One turn sends every row of this set to another row. A few are shown first. Where does it send the rows asked after them?
Zokub: [-41   5   7  13  34  10  -8 -15   4 -24  -8  -7 -25  18  -1 -16 -15  31
 -15  17  16  -2  12  -4 -15  23  -6  -3  38]
repa: [-31  10  32  14   6  18 -13   5  19  14   5 -40 -14  17  -6 -11 -24  28
 -22  12  33 -20 -32   8  -4  40  49   6   3]
luzu: [-31   9  43 -25  26  10   0  28  -1   6  -2 -32 -32 -11 -34 -43 -10  18
 -38   8  47  -4  -7  10  -5  -3  56  -2   1]
tal: [  5  -7  39   2  24   7 -27 -13  24  21  34 -22 -14  19  -8 -21 -19  26
  -1 -18  34 -22   0  15   3  -1  10 -12  21]
lunuz: [-14 -11   4 -12  12  -3   6 -12 -10  -8  -7 -29 -12   3  11 -17 -25  35
   2  27  36   4  14   7  -2  13  33  22 -15]
lefu: [ -2  29  38  -1  16  31  22   9  17   6   6  -4 -21  11  -8 -21 -36  -1
 -14  -6  45 -30 -22   3 -15  -6 -20 -24  44]
sos: [-31  12  25   7   5  26 -11   4  12  18   5 -29 -23  30  -7 -16 -23  26
 -21  16  35 -22 -43  15  -8  34  49   6  10]
ril: [-18  35   6 -37  -5  18  26   2 -16  -8 -27 -28 -18 -23  -4 -29 -22  16
 -23  26  38  -5  -9  12 -12  30   9 -23   9]
pifus: [  6  -1  24 -20  -8   7  11  23 -18   7   5 -13  -7 -21  -9 -17 -19   1
   4  -9  73 -11 -25  -2 -13 -29  19 -14   4]
tulis: [-36  23  39   5   9  23   9  22 -30   0 -18 -25 -24   5 -30 -23   5   8
 -17  -3  20  12 -17  -7 -20  -9  15  -7  50]
fav: [ -2  28  51   0  -9  -7 -27   8   7 -17  13 -13 -34  11   9 -19   5  42
 -12   4  17  -5 -22   2 -10  19  11 -25  44]
vip: [-10  25  11 -17 -16  18 -10  22  25 -11  -9  -6  18 -10 -11  -1  -3  13
   3  -3  16  -7 -15  -1 -15  11  27 -14  15]
Pegon: [-18  -6  33  -8  35 -10  -2 -19 -15   6  12 -10 -53 -16 -10 -42 -15  31
 -32  -3  63   1   1  11  -7   6 -10 -17  17]
zezat: [-49   9  21   3   1  21  18   8 -16 -17  11 -27 -39  11   9 -28 -60  14
 -19  11  61  -7 -20 -11 -16  20  24  -7  45]
Bado: [-19  42   1 -29   2  16  31   4 -11  -4 -19 -21 -22 -27  -6 -23 -25  22
 -29  31  36  -8  -9  15 -11  26  15 -17   8]
tol: [ -1  -7  33   6  19   0 -23 -14  34  20  37 -15 -21  18  -9 -23 -18  21
  -4 -16  33 -15  -1  12   5  -8  12  -4  16]
rukan: [-37   7   5  17  32   8  -9  -7  -1 -15 -18  -5 -23  23   4 -16 -15  34
 -21  14  15   3   8   2 -11  23 -10  -4  30]
Zunu: [ -1   3  25 -24  -4   6  13  18  -6  -6   5 -15  -5 -22  -9 -18 -19   0
   8 -13  74 -19 -20   8 -14 -33  22 -13   7]
zubo: [-13 -16  -4  -7  10  -3  13 -12  -8 -12  -4 -37 -14  -1   4 -23 -19  30
   7  24  31   3   8   9  -1  13  36  16 -13]
Guka: [  2 -14  45   0  13   7 -27 -16  30  18  32 -28 -18  22  -5 -27 -16  17
   1 -14  32 -14  -3  11   0  -6   8 -10  16]
futun: [-21  -4  26  -9  33  -8   0 -24 -15   2  18 -17 -46 -10  -9 -44 -15  31
 -37  -7  63  -2   7  -2   0  -2 -11 -13  16]
Lan: [-33   5  36 -24  25  17   1  24  -8   6   3 -36 -34 -27 -35 -40 -13  12
 -38   8  48  -2 -11  -3 -11   5  50  -2   1]
gusam: [-22  -9  23 -15  35  -9  -5 -21 -22   4  11 -17 -54  -8 -11 -45 -18  22
 -35   3  59  -5   2   8  -1  -3 -10 -15  20]
loti: [-22 -13  -3  -5   7   1   3 -15 -15  -5  -2 -40 -17   3   8 -15 -21  36
  10  26  41   3   9   8  -5  12  35  10 -15]
sot: [ 12  21  39  12  27  20  13  14  -4   5   8 -27 -22  22   0 -16   4  14
  27  11  41   2 -13  -8 -15 -15  40  12   6]
faba: [-10  19   9 -24 -13  21 -16  22  17  -9 -10  -7  15  -8 -10  -1  -4   6
   3   8  14  -4 -22  10 -17  11  26 -15  20]
dad: [ -7  -9  33  -2  16 -23 -20  29  -2 -25  19 -13 -32  -7   5 -17 -20  29
  -4   9  71  -6  -5 -19 -15  18  40  -1  29]
bozi: [-10 -18  33   5  16 -25  -9  24  -5 -31  22 -13 -36  -7   5 -20 -21  30
  -3  13  69  -5 -10 -17  -6   8  37 -13  24]
Salap: [-44   5  28   7   5  20  17   8 -18 -21   4 -32 -39  10   8 -22 -61  21
 -19  17  52 -16 -24  -6 -10  28  14 -15  45]
tibip: [ -5  26  45  -6 -16  -3 -24  10   8 -13  14 -25 -43   3   2 -24   3  48
  -9   4  18  -7 -25  -5 -16  27   3 -20  44]
Mifi: [ -9  33  36  -5  10  29  10   6  13  17   3  -5 -22  14  -7 -17 -38   4
 -10  -9  51 -31 -18   5 -15  -4 -22 -30  44]
mifuv: [-11  22   9 -21 -18  19 -17  22  18 -12  -5 -15  17  -6 -12  -4  -3   6
  -6   6   9 -10 -12  -2 -11   3  30 -13  21]
dopa: [-37  30  37   4  12  36  -1  19 -29   2 -21 -19 -22   6 -23 -17   1   7
 -16  -4  21   5 -18 -12 -32  -4  16   0  44]
pofup: [  2  35  51 -28  16  20  29   7  -2 -18  22 -46 -52  -1   9 -48 -24  31
   4  10  39   1 -11  -3   1  -3  14 -20  16]
mirev: [  6  36  51 -28  11  20  25   5  -9  -8  21 -36 -59  -1   4 -49 -22  23
  -2  17  35   0  -9   7  -7  -7  16 -26  27]
kot: [ 13  19  39  12  36  17  12  15 -12   0   3 -29 -16  23  -2 -11   6  16
  30   9  39   5 -21  -8  -7  -3  33   7  16]
mokor: [-23  35   4 -34 -10  13  32   0  -8  -8 -19 -25 -21 -23  -4 -27 -22  11
 -27  32  38   4 -10  13 -13  25  10 -14   8]
rop: [  3  -3  22 -29  -7   8  12  13  -8   0  10 -15 -12 -22 -16 -20 -21  -1
  11  -8  73 -22 -21  -5 -14 -28  18 -12   9]
kove: [ -6  26  29   2  10  30  18   6  15  11   8 -15 -22  10 -14 -23 -31   2
  -8  -7  50 -32 -22  10 -17  -9 -22 -33  48]
zadez: [-34   1   2  11  29  13  -9 -12  -3 -11 -11  -5 -26  22  -3 -18 -16  38
 -19  22  15   2   6 -10 -13  25 -15  -3  33]

Salap turns into mirev
lefu turns into Bado
Where do these go?
dad turns into kot
kove turns into mokor
zubo turns into tol

One turn sends every row of this set to another row. A few are shown first. Where does it send the rows asked after them?
famuf: [ 15 -13   6   6  -8   7   9 -21 -20 -35   8  17 -25   5  11  -6  11]
pugo: [ 16 -13 -14   0 -29   5  -2  -6   3  11 -37   5   9  -1  -4   7 -10]
Solaf: [ 31 -10   2  -2 -17   2  10   8  18  24 -35  12   3  -6  -3  12  -1]
Fomet: [ -3  27  13  13  14  -7  -6   2   9  11  23   5  23  -9 -12  23 -13]
loso: [ 11 -28  18  -7 -21  17   2  -3 -17 -24  26  12  -2   7 -16  -8  -3]
zumez: [ 17 -36   3  -4   1  -5  23   5 -18 -31 -13 -11  -2  16 -21 -10  21]
gokug: [-12  34  13  27   9 -10  10 -10   5  11   9   5  -5  -6   5  29   4]
vuz: [  6 -20  11   4 -11   1   8 -19 -28 -33  -4   3 -29  15   1  -2  15]
Fid: [ 22 -22  12  -7 -12  12  -8 -11 -11 -27  28   6   3   5  -7 -13  -7]
duzoz: [  0  19   7  16  15 -28  -4  22  -5  11  -9  -8  18  -7 -22  26  30]
bufu: [ -4  28  24   9   4  -9   9   9   1  13  14 -11  38  -6 -19  19  -3]
pego: [-10  26   9  15  14 -25   6  19 -10   5 -11   1  30  -2 -24  26  19]
maf: [ 19 -23   6   2  -5  17   8 -20 -11 -30   6  14 -14  15 -16 -10 -14]
susag: [  7  21  20   6  12  -9  -6  14   4  19  20 -11  32 -12 -18  18   0]
Vuvab: [ 20 -12  -1  -2 -15  10  29   7   3  26 -26  -4   8 -15  10  17   0]
nen: [ -7  32  23  19   6  -6   6 -17   0  14   8   1  -7  -7  -3  37  -2]
getug: [  8 -22 -12   1 -14   2   4   2 -14  23 -30  15  13   0   9  -4  -4]
vovet: [ -8  37  17  28   7 -22   6   0  -2   7 -16  22   1   5 -11  23  16]
Dazov: [ 14 -12   8  -4 -15  19   1 -12  -9 -38  19   6 -20   3  -4  -8  -7]
geb: [ 19 -20   0   0  -6 -13  12   1 -20 -42 -13  -1 -15   7  -4   0  36]
nama: [  6  36  24  20   7  -1   0 -11   8  16  18   9   1 -10   0  21  -6]
Finov: [ -7  26  13  23  11 -33   9  10   9  10 -11  -3   1   2  -8  26  28]
vos: [ 14 -30   5 -10   0 -11   6  20 -18 -35  -4  -4  -8  10 -13 -13  30]
Gal: [ 28 -26  16 -22   1  -2  -2   4 -12 -39   7  -4  11   7 -23  -9   1]
Mafa: [-15  25  15   7   1 -28   4   3   6  15 -22   2   0 -11 -16  31  26]
Dusod: [  2  24  22   3  18  -7  -5   1   2  13  19   1  24 -13 -19  31 -12]
rodug: [ 11 -19  17   0 -11  10  22  -9 -22 -31   9  25 -23   7   4  -5  14]
dudom: [ 19 -29   9 -14 -20   2   3  13 -11 -39   5  -2   8   6 -34   0  15]
bika: [ 19 -20   9  -6 -10  -5  22   9 -16 -45 -11  10 -14   6 -14   4  31]
Vep: [  2  19  13   9  17 -29  -6  22  14  11   4  -2  28  -2 -25  21  13]
Zirub: [  4  14  22   4  22 -30  -5  20   2  15  -4   0  22  -3 -27  28  18]
mozi: [ 18 -29  14 -10   1 -17   9   6 -23 -34 -12  -4  -9  16 -11  -9  29]
ran: [ 16 -16  13  -8 -10  15  -3 -21 -18 -37  16   4 -10   7 -10  -2 -14]
pevo: [ 23 -24  10 -20  -2   6   2  12  -7 -38  18  -4   7   2 -17 -14   1]
nepi: [ -1  35  10  29  10 -19   1  -3  -1   8 -12  11 -12  -5  -4  29  23]
sose: [ 22 -15  -7 -10   0   3  25   6  -9  11 -31  12  19 -10  18  -1  -5]
Litob: [ 19 -13 -14   0  -8   6  -3  10   0  22 -31  27   9 -11  -9  16  -8]
gimi: [ -6  23  22  21  11 -28   5   1   0  16 -14   0  -9   3 -11  33  28]
Zovet: [-12  13  19  -5   9 -24  -7  15   5  24  -4   2  25 -13 -25  21  14]
dev: [  8 -26  -3  10  -1   6  20 -14 -25 -32 -12   8 -23  15  -9  -4  11]
kavef: [  5 -18   2   5 -13   1   6  -5 -19 -36  -3   6 -34  12  -1  -7  22]
vug: [ -9  24  25  -6  13  -7   2  -1   6  22  13  11  21 -21  -9  22  -8]
Zut: [-12  35  21   7   4 -10  11 -13   8  13  -6  11  -5 -18  -1  31   3]
Daz: [ 29 -33  13 -11  -2   8  11   0  -3 -29   6  -4   8  15 -27 -15  -5]
Migi: [  9 -15 -17   0  -5  14  16   8 -14  22 -23  11  14 -20   4  20  -7]
dufa: [ 26 -30   6 -13 -10  -8  -4  11 -10 -35   6 -12  14   7 -23  -9  19]
fiso: [ 30  -6  -8 -10 -16   6  19  -2   8   0 -39   2  15 -11   6   8 -11]
ruk: [ -3  39  32  21  -2  -7   8 -10   9  15   8  10   9   3  -6  17  -6]

Migi turns into pugo
dudom turns into bufu
Where do these go?
nepi turns into geb
dev turns into Mafa
Vep turns into pevo
Gal turns into Dusod

